x =
[[  1  -9 -11 -10  14 -20  22]
 [ 14  -3  40   0  -8  17 -25]
 [-14  -1  27 -15  -5  -3  -2]]
Indices start at 1.
The entry just right of the largest entry -> 0
Give the entry in the top-left corner.
Answer: 1
The bottom-right entry is -2
The entry at row 3, column 1 is -14
The entry just right of 1 -> -9
Give the entry at row 1, column 3.
Answer: -11
The entry in row 2 and column 3 -> 40
Give the top-right entry.
Answer: 22
The entry in row 2 and column 1: 14

Questions about the table below. Counting starts at 1.
1) What is the entry just left of 12?
2) What is the bottom-right entry?
3) What is the entry in the top-left corner?
4) What is the entry directly above the smallest entry?
5) What is the entry at row 2, column 1?
6) What is the entry in the top-right corner?
7) What is the entry directly above 93?
[[55 57 55 57 55 55 55]
 [54 56 21 44 60 65 55]
 [56 55 56 56 56 55 56]
 [93 12 57 57 55 68 77]]
1) 93
2) 77
3) 55
4) 55
5) 54
6) 55
7) 56

grid =
569	-118	465	-140	142	229
-493	-543	-719	-462	-324	-18
-251	-553	-615	-735	-271	-85
591	400	107	-106	-145	-497
227	-200	-128	-971	-312	-78
-675	236	-227	464	-64	-470
92	342	479	-442	-567	61
-35	620	128	376	-257	-424
-624	118	-492	245	-460	349
-55	-479	-474	-881	-259	-108
What is the bottom-left entry?
A: -55
The entry directly above -460 is -257
The entry directly below 142: -324
What is the entry directly below 92?
A: -35
The entry just right of -118 -> 465
The entry just right of 107 -> -106
What is the entry directly above 376?
A: -442
What is the entry directly below -128?
A: -227
What is the bottom-right entry?
A: -108
What is the entry directly below -424?
A: 349
What is the 4th entry, reading row by row?
A: -140
The last entry in the row that holds the smallest entry is -78
What is the 1st entry in reading order?
A: 569
What is the entry just left of -259?
A: -881
The entry just right of 464 is -64
The entry just left of 128 -> 620
The entry just right of 400: 107
What is the largest entry in the first column?
A: 591
What is the entry just right of -615?
A: -735
What is the entry directly above -227?
A: -128
The entry directly below -227: 479
The entry directly below the smallest entry: 464
What is the top-right entry?
A: 229
What is the third entry on the main diagonal?
A: -615

[[  2  -6  -5  -4   4]
 [ 20   1  15  -9  -8]
 [ -7  -6  -2 -20 -31]
 [ 12 -25   9  11  13]
 [ 18   3  16  -6 -12]
 [-11   8  -7   4   5]
 [ 15 -11  16  22  17]]
Indices start at 1.
The minimum is -31
Report the entry in the top-left corner.
2
Report the largest entry.
22
The entry in row 2 and column 2 is 1
The bottom-right entry: 17
The entry just left of the centre entry -> -25
The entry at row 3, column 1 -> -7
The entry in the bottom-left corner: 15
The entry just right of -9 -> -8
Report the entry directly above the centre entry.
-2
Report the entry directly below the centre entry.
16
The entry at row 1, column 2: -6
The entry at row 2, column 1 -> 20
Report the entry directly above -25.
-6
Report the top entry of the column that holds the smallest entry.
4
Report the entry directly below 18.
-11
Report the entry just left of the largest entry.
16

Questions about the row below.
1) Report the entry just right of the largest entry.
2) Report the entry just left of the largest entry.
[ -7  30 -43 -30  23 -15  14  -1]
1) -43
2) -7

M =
11	18	12	24	1	-4	4	17	2	-3	-5	-8	7	-7	-17
2	6	2	17	-2	-2	4	20	5	-8	16	-5	21	-5	-12
8	13	6	22	2	-2	17	18	4	9	16	-7	12	-6	-18
0	4	1	23	7	4	12	11	-2	0	3	1	9	-10	-11
22	15	24	43	14	12	9	25	4	-2	-18	-17	-4	-25	-20
9	6	-3	16	10	-4	20	10	-4	3	10	-3	4	-9	-12
9	21	-3	16	0	6	18	16	-3	10	10	-8	16	-11	-7
9	15	7	18	-8	-3	-7	18	7	-10	6	-3	19	-6	-7
3	1	1	15	-4	-4	15	4	4	0	8	-4	10	-4	-9
2	8	4	19	2	-1	14	14	8	5	14	-11	11	-5	-10
-2	-3	1	15	7	4	12	14	6	5	13	-2	9	-8	-9
-4	7	6	21	-9	3	3	16	7	-6	10	-19	26	-10	-9
1	0	3	13	3	2	12	17	7	1	12	-10	6	-7	-10
9	17	18	18	0	3	-3	11	-4	-10	-1	-14	9	-9	-13
6	8	2	18	-4	-5	1	8	7	-16	8	-6	17	-1	-3
Counting starts at 1.
Find the entry in row 2 and column 1.
Answer: 2
Find the entry directly above the largest entry.
Answer: 23
Find the entry at row 1, column 1.
Answer: 11
The bottom-right entry -> -3
The entry in row 1 and column 2: 18
The bottom-left entry: 6
Find the entry in the top-right corner.
Answer: -17
The entry directly below the smallest entry -> -9
Find the entry in row 3 and column 1.
Answer: 8
The entry just left of the smallest entry: -4
Find the top entry of the column that holds the smallest entry.
Answer: -7
Find the entry in row 1 and column 3.
Answer: 12
The entry directly below the centre entry -> 4
The bottom entry of the column that holds the smallest entry -> -1
The top entry of the column that holds the largest entry -> 24
The entry directly below the largest entry: 16
The entry directly above the smallest entry -> -10
The entry just left of the centre entry is -7
Find the entry just right of the centre entry.
Answer: 7

[[  5  18  -5   0   8  -8   1   0 -10   4   2]
 [  6  12   1  -2   5 -14  -4   5 -19  12  -3]
 [-31  -6  -7  -2 -15   3  -1   3  11  -1  16]
 [ -4  -1  -7  -3  -4   2  -2  -2   4  -1  13]
 [ -7   2   2  -1   0   1   3  -1   1  -3  -1]
 [-10   2   8  -1   7  -2   1  -1   3   5  -1]
 [  1  10  -3   2   4  -3   2   2  -5  -1  -5]
 [ -7   2  11  -3   5  -2   1   1   3   1  -2]
 [ 13   2   4   5   3  -7   2   1  -4  -1 -14]
 [ 13  -1   6  14  10 -14  -1   4  -8  -5  -8]]
Indices start at 1.
The entry just left of the largest entry -> 5
What is the maximum?
Answer: 18
What is the minimum?
Answer: -31
What is the entry in row 1 and column 3?
Answer: -5
The bottom-right entry is -8
What is the top-right entry?
Answer: 2
The entry directly below the smallest entry is -4
The entry in the bottom-left corner -> 13
The entry at row 3, column 2 is -6
The entry at row 2, column 1: 6
The entry directly above -15: 5

data = [[5.31, -8.86, -7.02, -1.54, -6.02, 3.26, 2.80, 0.50, -1.79, -1.06, 3.13, -10.69, -1.91, 0.04, -0.55], [-9.45, -2.22, 9.75, -9.41, 8.92, 1.58, 0.63, -3.91, -2.54, -14.45, 0.77, 11.52, -4.31, -15.50, -7.26], [-7.82, -3.00, 5.10, -7.11, 5.89, 2.43, 4.22, -1.18, -14.07, -8.12, -5.22, 5.99, -4.37, -11.32, 0.87], [6.88, -5.59, -4.57, 5.01, -4.83, 7.20, -0.10, -3.05, -11.12, 10.82, 3.22, -10.40, 2.30, 16.28, 1.18], [-3.27, -7.84, 9.60, -11.15, 8.08, -1.33, 6.23, 7.44, -0.41, -13.36, 3.91, 10.14, -0.26, -8.50, -2.09]]
Report the entry just right of -5.59.
A: -4.57
Report the entry just left of -11.12.
A: -3.05
The entry just left of 9.75 is -2.22
Report the centre entry.
A: -1.18
Report the entry just right of the centre entry.
A: -14.07
The entry just left of the centre entry is 4.22
The entry just left of -1.33 is 8.08
The minimum -> -15.50
Report the entry just left of 7.20.
A: -4.83
Report the entry just right of the smallest entry.
A: -7.26
Report the entry just right of 5.89.
A: 2.43

[[-10 -11   7 -14  -1 -16  17  27   5  -1]
 [-11 -18   6 -13  26  -7 -11  -6  28   7]
 [  0  -7  -1 -19  24   1   6   5  29   0]
 [ -4 -10 -10  -3  -2  -2  23  20  13  -3]
 [ -1 -12   6 -16  22 -10  -4  -2  33   2]
 [-12  -8  -2  -6   0  -4  17  20   4   1]
 [  3  -5   2  -7  -3 -15   9   6  13  -7]
 [  5 -13   3 -19  11  -1   9  16  34   0]
 [ -7 -10  -7 -10   1   0  15  10  11  -6]
 [  9  -9   8 -13   5 -14   2  11  18  -3]
 [  9 -15  11 -13  11 -11  -6  11  27   4]
 [  6  -8   7 -16  14  -1   2  14  24   3]
 [ -3 -19   4 -12  24  -8 -11  -8  33   3]
 [  3  -9   1 -10   1 -14  12  13  16  -6]
 [ -1  -9  -4   5  -1  -4   1   6   0   1]
 [ 14 -20   3  -7  10 -20   2  21  26   0]]
What is the last entry, reading row by row?
Answer: 0
What is the entry just left of the largest entry?
Answer: 16
The entry in the top-left corner is -10
What is the third entry, reading row by row?
Answer: 7
What is the largest entry in the last column?
Answer: 7
What is the entry directly above the largest entry?
Answer: 13
The entry in the top-right corner is -1
What is the 2nd entry on the diagonal from the top-right corner?
Answer: 28
What is the second entry on the main diagonal?
Answer: -18
The smallest entry in the first row is -16
What is the entry in the bottom-left corner?
Answer: 14
The fifth entry in reading order -> -1
What is the 3rd entry on the diagonal from the top-right corner?
Answer: 5
What is the last entry in the row that holds the largest entry?
Answer: 0
The fourth entry from the end, reading row by row is 2
The top entry of the column that holds the largest entry is 5
What is the 5th-last entry, reading row by row?
Answer: -20
What is the 3rd entry on the main diagonal?
Answer: -1
The bottom entry of the column that holds the largest entry is 26
What is the 4th entry in reading order?
Answer: -14
The smallest entry in the last column -> -7
What is the maximum?
Answer: 34
The first entry of the largest entry's row is 5

A =
[-1.231 -0.080 -0.163 -0.883  1.208  2.077 -0.462  0.014  0.684  2.055
  0.846  1.374  1.783]
Give the median of all entries.
A: 0.684
Give the entry just right of the smallest entry.
A: -0.080
